Rotation paths and how fast each direction turns (degrees each step):
Each turn is a multiple of 5 degrees from 10 to 175, or 0.
Each row of a path follows its step; steps can be skipped.
Rotation 1:
step 0: [-14  15 -28   3  28  -9  -7  27 -38 -11 -26  17  24  -1  -7  -1  33   5
  11  16   6 -21  32 -38  17 -10   4   7  -3   6 -14  -5  26  10   5 -11
 -29  12  -5 -29  -8  17 -17   9  17 -12  -1  20 -20  33  18]
step 1: [-14  29  12   4  19  17   6   5 -23  -2  -2 -40  48   0   4  -4  19  30
  -3  21   3  31   3   7  46 -28 -22 -12  18  -8  -3  23  18   9   7  -2
 -12   1  -3  14  25   9  -7  -5  10  16 -33 -16 -16   0  -8]
step 2: [  8 -38 -17  12  41   0  28  37 -25  -3   4  -7  12  -2   5   0   2 -18
 -13  -3   7 -14  17 -33  21 -20 -13   1  29 -29 -11  14  -5  -5 -19 -10
  -2  43   1   4  29  15  26   1  31   9   3  14   7   4 -11]
step 3: [-26  28  -8  -7   1   0 -18  22 -27  -8  18 -10  21   9 -46  13  -5  -3
  33  -1 -13  16  -2 -32  32 -20  -9  20   0   2  -9   2  23  13  22   8
 -19  32  -8 -33  22  18  12  21  12   5  17   3 -11  16  17]
step 4: [-36   8  16  10  31  -2  14   2 -41 -20 -21 -19   1  -1   1   6   9  22
  -8  15  32   3   0 -14  42 -23  -8  11  26  -2 -39   2  12   9  -2 -21
   0  -2   8  22  18  -7 -28 -11   6 -13  -5  16  -1  41   5]
step 5: [-14  -1 -15  -7  13   5  13  39 -41 -35  -6   0  40  31 -17  -6  23  -4
  -2  10  12   3   5  -5  14 -22 -17 -20   2 -39  12  -9   0 -22  -3   1
 -28   8  -7   0  22  18  32 -24  16  11 -24   3   3 -12   3]
step 6: [ -1 -16 -10  10  -2 -10  11  28 -20  -9  -4  -8   3 -17 -12  14 -14  11
   4  10  13   0  12 -19  26 -32   7  -9   4   2 -29  41  11  27  18 -14
 -32  60 -20 -15  12  22  -5  12  11  10  -5 -10 -37   6   5]
step 7: [-24  24   4  18  12   8  21  18 -26 -10  14 -42  15  -7  -7   9  14   5
  16  -9 -15  -5  -6 -14  50 -17  19  13  15 -33 -47 -16  33  -5   2  12
  18  -1   0 -13  29 -13   6 -11  17  -2  -5  13  -3   2  -8]
step 8: [-18   2 -21 -13  25  -1   9  52 -36 -18 -15  29  38  10  19 -12  12 -14
  -6  30  -7  -2  -1 -36  32 -12 -10  15  15  -4  -8 -16   2   2  -1 -27
 -25   5  -7   6 -12  17  -3   1  10   6   2  17 -10  27  11]
step 9: [ -9  20 -11   2  17  18  -9   9 -24  13 -13 -15  39   4 -29   4  24  21
  -1  -1  19  11  21   1  10 -37 -20 -14  16  -8 -11  37  44  28   1  11
 -38  11  -7  -7  19  12   2   6  21  -8 -26 -10 -12  -1  -6]
Speeds:
[  0   6  -4  -3  -3  -1   0  -8   1  -2  -1  -4  -4   1  -5  -3   6  13
  -1  13  -7   3   3  -3  -3   0   4  -4  -4  -5 -10   1  -7  11  -2   3
  10  -2   3   5   3   4  -5   1   4  11   3  10   1  -3  -2] => 120
[  1  -3   3   5   2  -2   0   2  -2  -8  -3  -2   8  -2  -3  -1   6  12
  -7  -6   6  -4   5   1  -6   4  -3 -11  -7   5   6   9   1  -9  -1  -4
   2  -3  -2   0  -3  -2  -4   2   7  13  -9  -6   0  -4   6] => 85
[ -2  11 -11   1   0  -3  -8   2   3   6   0  -2   6  10 -11   0   2  -3
   6  -5   4  -1  -1   9   4   5   4  -5  -1  -5   4   2   7   0   0   0
   8  -7  -6   0  11  -5   4  -5   5  -4   4  -4   0  -8  -4] => 175
[-11   0  -6   9   1   0  -2  -4   1   7  -7   0  -9  -5   3   1   5   1
   7   3   5  -5   3   2  -2   1   1   3   4   1  -3  -3   3 -13   1  13
  -8   4  -1   5  -4  -1   6  -3   9   8   0   3  10  -1  -5] => 145
[  9   2   0   7  -3   3   2   5   3   1   6   1  -9 -10  -3   6  -1  -5
  -3   1  -5   0   6  14   1  -2  -9 -10  -1  -3   0   1   2   0   7  -6
   6  11   2   0   3  14   6  -3   4   1  -2  -2   1   1  -7] => 90
Rotation 2:
step 0: [ 23   9  24 -33  24 -21  -8 -16 -15 -11   8 -21   5 -13 -17  15 -11 -27
 -26  -8 -29  25  10  -6  21 -30  15  20  -7  10   0  -5  33   8 -13 -11
  -1   4  22 -33  39 -18  -9  41  -3  19  27 -10  37  -1   6]
step 1: [-23   0  11 -37  -4 -20 -20  23   3  -7   1 -19 -42  13  32  -1 -14  25
  -9   0  10 -18  -6   5   2 -23   8 -16  13   6  -3   8   0 -21 -53  -7
 -18  -7 -27 -12  28 -46 -14   8  25 -27  -5  20  19  -2 -15]
step 2: [-21  21  12 -13 -13  -8  12  25 -25 -27   0   6 -20 -19  12 -31 -26   3
   6 -12 -24  22 -14  -2 -10 -14 -58  27   3  -4  11  27  -3  -8 -10  -4
  -9 -18   0 -22 -10  16  -8  26  -9 -44 -17 -19 -30   1  31]
step 3: [-14 -11 -13  20  10   9 -11 -38  17   8 -29  -8   8  11  -7  -9  23  11
 -39 -33  -6  17 -37  -2  13 -26  -7   6  -4  37   3   3  -7 -16 -16  -1
 -43 -22 -22  20 -14  18  -8  20  12  -4 -13 -28  12 -13  41]
step 4: [  9   7 -20   3  -7   7 -11 -26  49   0  16   0 -15 -11   9  17   2  19
  -8  30  16   4 -19  -5 -12  -6  26  -9   2 -28  23  49  10   2   1   6
  42  -7 -32   4   1   3   7  -6   7 -12 -38 -10  -4 -13  53]
step 5: [ 13  33  -2  15  -8 -38 -17 -16  -4  23  -4  17 -23 -19  22  -6 -11 -19
   2   9 -15   5   8 -34   9  -9  35 -18   2  32  32 -16  -6  -7  29  34
  13  -3  20   5 -24  13  43  -3  -1 -24  24 -10 -16   8  27]
step 6: [-24  39  -8   0 -29  -6  12 -43  18  13   7  19  17  -2  -5 -19  -8  40
  12 -17 -20   9  34 -17  42   9  26 -20  23  21  10 -15  11  17 -13   2
  15  26  -4  16  10  11 -32  -5   6   3   1   0  10 -29 -23]
step 7: [-13   5  14  12  19   0   6  18 -22 -27   4 -19  19 -46  -2 -10  21  37
  18   8  16   9   7  -1   0  27  19 -24  17  -1  44 -27 -21  25  27 -15
  -4  25   4 -29   2 -23   9   2  13 -19 -38  17  13 -13   7]
step 8: [-21 -24   4  21  25 -15 -13 -19 -20 -38 -14   3  18  16 -14  11 -14  -1
 -12   1 -22   2  35   4   6  28   4  -4 -36   7 -11 -23 -27 -14 -16 -48
  25   2  30  -9 -10 -11   7 -15  -2 -43  21 -13  -7 -20  11]
step 9: [-14   9 -17 -32   3  16   7 -11  44 -34  -7  30   9  18   1   3  -7 -32
   8  18  -8 -25 -11  35   6  -2   1  37 -10   8   3 -31   6  -2   8 -21
   1  12   1  -9  -7 -17  13  15  16 -16 -24 -14  53 -25 -23]
Speeds:
[ 12  -9  -5  -3  -3  11   2  -1 -11  -3   3   7  -9  -1  -3   6  -4   1
   2  -9  -3  -2   3   3   3   6  -4  -6   1   5   2  -3  -2  -2   0   0
   6   6  -1  -3  -5   1  -1  -1  -3  -4   1   8  17   0   4] => 35
[ -7   1   5  -3  -5   5  -5  -7   3  -1  -3   8   0  -1  -3  -8   4  -4
   1  -9   0   2  -6  -5   1  -5   1 -10   3 -11   0   7  -2 -12   0   7
  -2  -5  -9  -2   5   5   3   4  -6  -3   1   4   1  12   7] => 35
[ -4   2  10  -8   7   0  -3  -1   4   8  -6   1  -7   8   0   0  -3  -1
   4   0  -4  -4 -12  -1   6   5   2   2   8  -1  -3  -1  -2   5  -2 -10
   4   2  -8   6   2   3  -1  -9  -4   5 -11   8   3  -8   0] => 135
[ -1  -2  -1   3   3   1   0   1   8   6  -3   5   9 -11  -1   5  -5  -1
  -5  -3   3   0   6   4   3 -13  -4   0  13   2  -9  -5  -7  -7  -2   4
   4  -2  -1  -2   5   1  -2   2   0   7  -3  -6   9 -11  -4] => 125
[ -3  -1  -8   6  -8  -1   8  -1   5  -1   4  -2  -4   5   1  -5   3   4
   3   1  14   2  -5   4  -3   7   4   1   6   2   3   2   4   1   0  -6
   3  -3 -16  -2   9  -8   3   4   1   1   4  -5  10  -1  -9] => 130
[ -2  10   6   6   5  -2   5  -4   4  -2  -1   5   0  -6 -10   5  -1   6
   7  11   6   1   6   1   2  10   4 -11  -2   9   0   2   4 -11   3   1
  -5   4   0   4  -6   3   0  -6  -9   2  -3  -4   1   2   1] => 35
Rotation 3:
step 0: [  3 -10 -38  -7   9  -2 -34   9   4  -2  15   0  -9  13  -9 -11 -14  31
   0   9  19  19  24   9  -3  -2   6   1  10  -2  31  14  25  -4 -42 -17
   3  -2  14  13  12 -28  15  43  35  33  26  -4   9  21   3]
step 1: [  0 -15   6  21  18   2   8  16  -9 -29  29 -20  23  -1 -12 -29 -28 -16
 -36  29  -3 -17   4 -37 -41  17  -9  -8   2   5   5  16 -10  13  -1   4
 -24  15   2  11  15  18   8  -3  15  20   3  15  32  29   6]
step 2: [ 10   9  29 -15  38 -11  27  15   7 -33   7 -22  10   2  12  13   2   6
  -8   3  -3  11 -17   3 -21 -11  -6  -2   6  -5 -32  -5 -17   0  23   5
  -5   1 -27 -43   3   9   5   3 -46  26 -48   4  11 -12  -9]
step 3: [ -3  -4  -9  -3 -35   3 -24 -10  20   4 -12   4  -9   1 -18  18  12  21
   3 -24  31  32 -17 -11   3 -40  15   0   2  26   7 -23 -14  18  11   9
  12 -26 -12 -26 -45 -21 -15  10 -13  12 -38  -7  -8   2  15]
step 4: [ -2  -6 -24  33 -10  11  -8 -22  26   3 -15 -18 -18  -3  -9  -3  16 -21
   1 -19  33  22  17 -35  23 -13 -34 -11  -8  18 -23  23  10 -10   7  12
   6   5  15  46   2 -12 -33  -1  28  -4  13  -6 -13  18  -2]
step 5: [-23 -12 -14  10  38 -22  28 -10  -4  28  13  10  25 -24  15   8  -8  -3
  10  39   0  12   2  -3  13  18  17  -9  11 -12 -53  15   1 -24 -19  -5
   8  13 -11  35  18 -10 -11   3  -3  15  25  26  -5  11   7]
step 6: [ -7   5   9 -24  -8   3  38   0  -2  30   5  36   0 -22  -1 -19 -29  11
  13  26 -42 -15  -2  18  -5  -5  21 -34   8  14  -3   0 -22  22  20  -3
 -14  14   2 -37 -23   4  -1 -32  -2  21   3   9   0  23  -2]
step 7: [-14   2  -1  -9  -1   5  10 -11  11 -16 -12 -19 -17   2   3   0   4  13
  39 -26 -27 -12  21  -9   7   9 -35 -30 -43  -9  27  -9  10   9  34 -28
  -8  -7 -18 -46 -26  -1  -6   4  11 -22  -8 -14 -10 -12 -13]
step 8: [  2   4 -24  17 -13  -7 -32   6  -1   0  21 -14   6  -1 -37  10  27 -14
  23 -17  11 -31  -1  12   7  17  -7   9 -15 -18   4  -4  53   9   0 -23
  12 -44 -11  15   7 -37   1  26  -6  14   7  19 -14 -12   3]
step 9: [ -1  -9  37  22 -22   8   6  10 -35  -4  22  -4  26   3  -9  -9  -3 -19
 -10  12   1 -17  10   5   0 -24  -2 -15  46   7 -18  -2  12  24 -16  14
   1 -16  29  47  11 -16  26   9  14   2  16   9  -1  10 -39]
Speeds:
[ -5   9   7   6   6  -2  -4   1  -7  -5   0   0   0   7  -4   7   1  -8
   8  -1   1  -8   5   0   2   0  11   3   8   0 -13  -8  -2  -1  -4   3
  -2   6  -3  -5   2  -1   0 -12   6   6  -2   7   4   0  -2] => 100
[-4  0 -5 -9  2 -1  1  4  2  9  6 -3  9  9  4 -4  2 -3 -3  6  2  4 -1  8
  0  8 -5 -2 -6 -5 -2  0  1  3 -8 -6 -5  8 -2 -5 -7  5  0 -9  8  4 -1 -9
 10  8 -2] => 70
[ -2  -8   3  -5  -6  -3   4   4  -3  -3   0  -3   7   5  -4   4  10  -9
   3 -12  -2   0  -2   4  -2   8  -2   3   7   6   1  -2   3   7   9  -4
  -2   0  -1   5  -1  -5  -7   4   1   0 -17  -5  -3  -5   6] => 70
[ 10  -5  -7   8   3   2   3   2   7  -1  -8  -2  -1   4  -2   1  -3   1
   0   1   2   5   9  -3  -1   0   1  -3  -1   5  -1   4  -6   2  -8   0
   9   7   0  -1   0   8   3   6  -2   8 -16   7   8   3   9] => 25
[ 1  1  8  0 -9  8  5 -7  0 -3 11 10  9 -7  4  2  2  8  0 -6  1  3  3  5
 -3 -4  0 -3 -2 -4 -5 -2 -8 -7  4 -8 -9  4 -1 -1  7  7  9 -5 -6  1 -6  1
 -1  3  3] => 90
Rotation 4:
step 0: [ 12 -29   1  18 -22  22 -15 -24  -2 -10 -14   9 -15  -7   9   2   7  13
  -4  -9  16 -24  19  14 -19  22  -8  -1  -5  12   4 -15  25  -3  13   5
 -22   7  -2  29  -8   4  23  21 -18  36 -42  -1   1 -41  16]
step 1: [ 19  -8  -8  16 -14  13 -17 -27  -6 -31 -13  12   8 -24  -9 -20   6  24
  14  16  -7 -33   8  16  35  28 -23  -2 -10  -4 -12 -38 -12  -1 -12 -18
   9 -10  -9   2 -22   3  -7  29  13 -13 -13 -33   0  -6  -5]
step 2: [ -3 -31 -10  27 -26 -33 -37   1   2  -4   0  21   9 -20 -19 -12   7   0
  17  33  18  -9   0  -7  -2   7   6 -14   3   0   7   1 -18  14 -15   3
 -17   4 -17 -31 -16 -12  10  15 -21  11 -17 -12 -42 -28   4]
step 3: [ 10  22  13  11  13   3 -20   5  -1 -16   3  27   9  -3   1 -26   8   6
  28  35   8  10 -22  14  -3   6 -18  12   1   4  20 -16 -20  -9  -9  10
   8 -22 -50 -15  -4  15  -4 -14 -11 -11  26  -3 -13 -33 -35]
step 4: [ 12 -12 -18  -5  19 -16 -30  11   8  27  -3 -12 -13   9 -17 -51   4 -20
   3  -4  -6 -19  11 -13   2 -31  10   2  19  18  29  -7  18   3   5  10
 -18 -20 -29 -11  -2   3   5 -28  -8  -2  19  -7 -16 -39   2]
step 5: [ 39  20  12 -33  22   0  -4 -34  -9  10 -15  23  10  17  15  -9  19   4
   6  -2  -8 -15 -22   6   4  -7 -10 -11   8  50  32   3  11 -21   4  14
  17  -5 -10   1 -15   9 -10 -19  -5  23  13   0   6 -22  26]
step 6: [ 36  -3 -32  -3  -4  26   0  11 -25   2 -24 -31 -18   8 -13  -5  20  -9
  15  -4   8 -46   5   8  -7 -11  -8 -24  21  25  17  10  -1 -11 -17  15
   1 -19  43   3 -19  -6  11  -4 -13  -1  -1 -16  11 -12  11]
step 7: [ 20 -14 -25  -1  -6  18 -11 -21 -35  -5 -29  13 -11  -6  38  15  12   8
 -21  -4  -9 -26 -23  22 -18  29   1  11  14   4  23   0 -14  11 -18   0
  22  23  16   0 -15  14 -16   1 -18 -17 -13   7 -28 -10  17]
step 8: [ -9  -8 -49  -1 -24  19 -15  15 -35 -30 -14 -18  14  27   7 -16  12   5
 -12   4   8 -18  -5  12 -10  10  -3 -18   1  -6 -28  -6 -38   7 -10 -20
  -4   3  -4  -1 -28  -6  -8 -17  17  11 -11   1 -13 -28 -26]
step 9: [-25  -9   7  11  -8  18 -35 -30  19   2   3   0 -28  -6   8  -9   6  -6
   3  10 -23 -27  -1   4 -34  22  10   1 -10  10 -16   3 -24   7  14 -10
  13  11 -29  18 -23   7   5 -15 -10  18 -13  20 -40 -22 -24]
Speeds:
[ -2  -2   5   6  -1  -2  -2  -3   3   7   1  -4  -3   2  11   3  17 -10
  -7   7  -3  -4  -6 -11   0  -8  -1   1   0  -5   1  -6   6  11   3   4
  -1   4   1  -4  -6   2   4   7  -6   3  -4   3   0   2   0] => 155
[ -8  -2  -1   1   6 -10  -5  -3   3  -8   5  -1   8   0  -4  -5 -10  -7
   4   6   5  -4  -7   1   3   2 -10   2  -8   2   2   6   8   5   1   5
   0  -2  -1  -3   2  12   4   1  -7  -4   1  -8   7  -3   6] => 35
[ -6   6  -9  -9  -9  -5  -2  -1  -2   6   2  -7 -13   8   3   5  -6   3
   2   2   6   0   2  -2   0   3 -11   1  -9  -2  -1  -8   2  -3   1  -7
   7  10   1   7   0  -1   0   8  -3   2  -4  -3  -6  -3  -4] => 40
[ -2  -4  -4 -10   1   4   2   3  -6  -4   3   1  -3  -1  10  -5  -3   2
  -2   0 -10  -6   3   7  -7   1  -2  -8  -4  -2  -9   4  -7   6   8   4
  -4   9  10   0  -1  10   9  -6  -1   3   3   2   1   7   0] => 35
[ -1   4  11  -3  -5   5  -4   4  -3   2   7   4   7   3   4  -3   6  -3
  -1   5   7  -8   5  -3  -6   6  -3   2  -1  -7  -4   2   1  -5  -7   2
   7  -6   7   7   2  -6  11  -2   4  -1   5   0  11 -10  -7] => 135
[ -8  -7   2  10  -2  -4   3   4  12  -5   2  -3   6  -5  10  -6   4   8
  -3  -2   4  -1   4   5  -4   4   4 -10  -2   0  -9  -7  -1  -6   3  -5
   7  -7  -7   6   1   1   2   7  -5   0  -3  -3  -6   2   4] => 40
[  3   1   2   9   5  11   4   9   2  -1  -2  -5 -12  -6   0   3  -3   2
   5   0   3   2  -2   7  -8   1  -2   8   5  -4   7  -3   2  -1   1   9
  -4  -1   0   6   8   8   4   3 -12  -6  -4   2   2  -2  -8] => 110
Rotation 5:
step 0: [ -8  24  16   6  10 -21 -20 -35  32  11 -22  19  42 -12 -13  38 -10 -13
 -18 -24  10 -19  11  21  -2   5  10 -16  -7   7 -10  23  -5 -14  -1  -9
  -4  -3 -19  12  -1  10  35  31 -32   6 -17   4   8 -19  13]
step 1: [  6   2  23  23 -32 -14  25 -10   5 -14  32  21  25  -3  16  -6  -8  14
   9   6 -16  -2  17 -11  12  -4  33 -23 -14 -20  -1 -32  20  25  32  39
 -28  40   7  12   2   9  -1 -14   4 -11  14   1  -4  14  13]
step 2: [ -5  19  18  -5  10  31  30   2  10   2  -3 -12  -3 -17   0   1  13  -7
 -25  19  25  24 -49 -28  24   7   0   3   4  -9  -3  20   6 -18  20 -27
 -21  -3  14  24  15  -9  29  16 -19 -32  14  24  26 -12  -7]
step 3: [ -3   6  -1 -34  10 -10  39  -5 -20 -20  -2  42  -7 -26 -10  12  22 -35
 -13 -38 -28  17  17  17  -3  12  19  17   5  -9  -3  -8 -14  11  -6   8
 -16  11 -19 -18 -10  20  17  10  12  -1 -21  17  -8  27 -25]
step 4: [ -3  24  28   2   2   8 -12  -5   7   5 -19 -11  26  18  -9  51  28   7
 -23  -4  -1 -29   4 -21  14   6  -2   2 -39 -11  10 -11  11  -4  32 -16
  26  27  10  17   9  25  13  -8   1  11 -44 -16  -1  -9  16]
step 5: [ -3 -12   7  26   3   6   8 -34   5 -10  13  10   8   1  17 -15 -31  -4
  -8 -28  21  27  -1  33  27  -4  12 -12 -18   3 -19 -22   8  -3 -19  18
 -15  40   3  21  19  12  38 -12 -36   9  17 -11  21  20 -13]
step 6: [  9  29  28 -21 -22 -19  10  38   4  -5  -5   0   1  -9 -18 -18   3   3
  11   2   3  17 -18  -8   7  32  47   2 -11 -57  12   1  21 -13   3 -20
   3   5  -9  18  16  -2  20  23  17 -25  17   7  -9  -6  11]
step 7: [-19 -26   5 -16   8  -7  19 -24   7  27 -35  26   9 -28  -8  24  19 -12
 -40  -9  -8 -26   5  16 -15 -23  18   6   9   4  12   8  -9  -9  10  12
 -36  11   3   7  -8  13  29  24 -29 -10  -1  31   1 -22  -3]
step 8: [  1  58  10   1  -3  -6  17 -15   7 -31  36   3  28 -17   0  29  15   8
  12  -7 -38   1  21 -11  19  -2   5 -11  -2  -1 -15 -47   8  14  28  10
   5  23   7  11   1   3  -2   9   8  10 -10   2  31  -6  10]
step 9: [-25 -12  26   3   5  24  28 -10  28   6  -9  -1  22  -2   3  14   0 -24
 -11  13  41  32 -41 -28  20   2   1  -5 -19  -1 -23  13   3   5  -3   1
 -28  21  16  12  17  -2  26  -2  -1 -12 -17 -24 -14  34   2]
Speeds:
[  1  -5  12 -12  -3   3   5   1 -14   3   0   3  -4  -2  -8  -1  -2   1
   1  -2   3   2   7   3   3  -7   3  -2   6  -1   1  11   4  -7   1  -1
   7  -6   7  -9   5   1   2  10   4   1  -1   6   0  -3  -7] => 95
[ -2   2   5  -3   5  -2  -1   4  -5   0  -6  -5  11  -7  10  -2  -5  10
   2   3  -5  -2  -1   1   0  -4 -11   6  -1 -11   4   4   8  -5   2   3
  -9   6  -4   3   2  -3  -4   1   9   1  -5  -3  -7   7  -6] => 145
[ -1   1  -4  -1   0  -4   6   5   0  -7   0   8  -1  -5  -2  13 -10  -5
   1   0   7   2   4   5  -5  -4 -12  -6  -4   1   8   0   3   5   4  -1
   6   8   3   1  12  -5  -7  -4  -6   2  -2   4  -3  -5   8] => 95
[ -4  -6  14   2  -6  -5   8  10   6  10  -4   1  -4   6  -3  -1   2  -1
  -1   5   3   1  -4 -11  -9   0   4   8  -4   1   1  -1  -4  -3   8   5
   1   5   1   0   3   1  -6  -8   7   4  -4  -7   0  -5   3] => 145
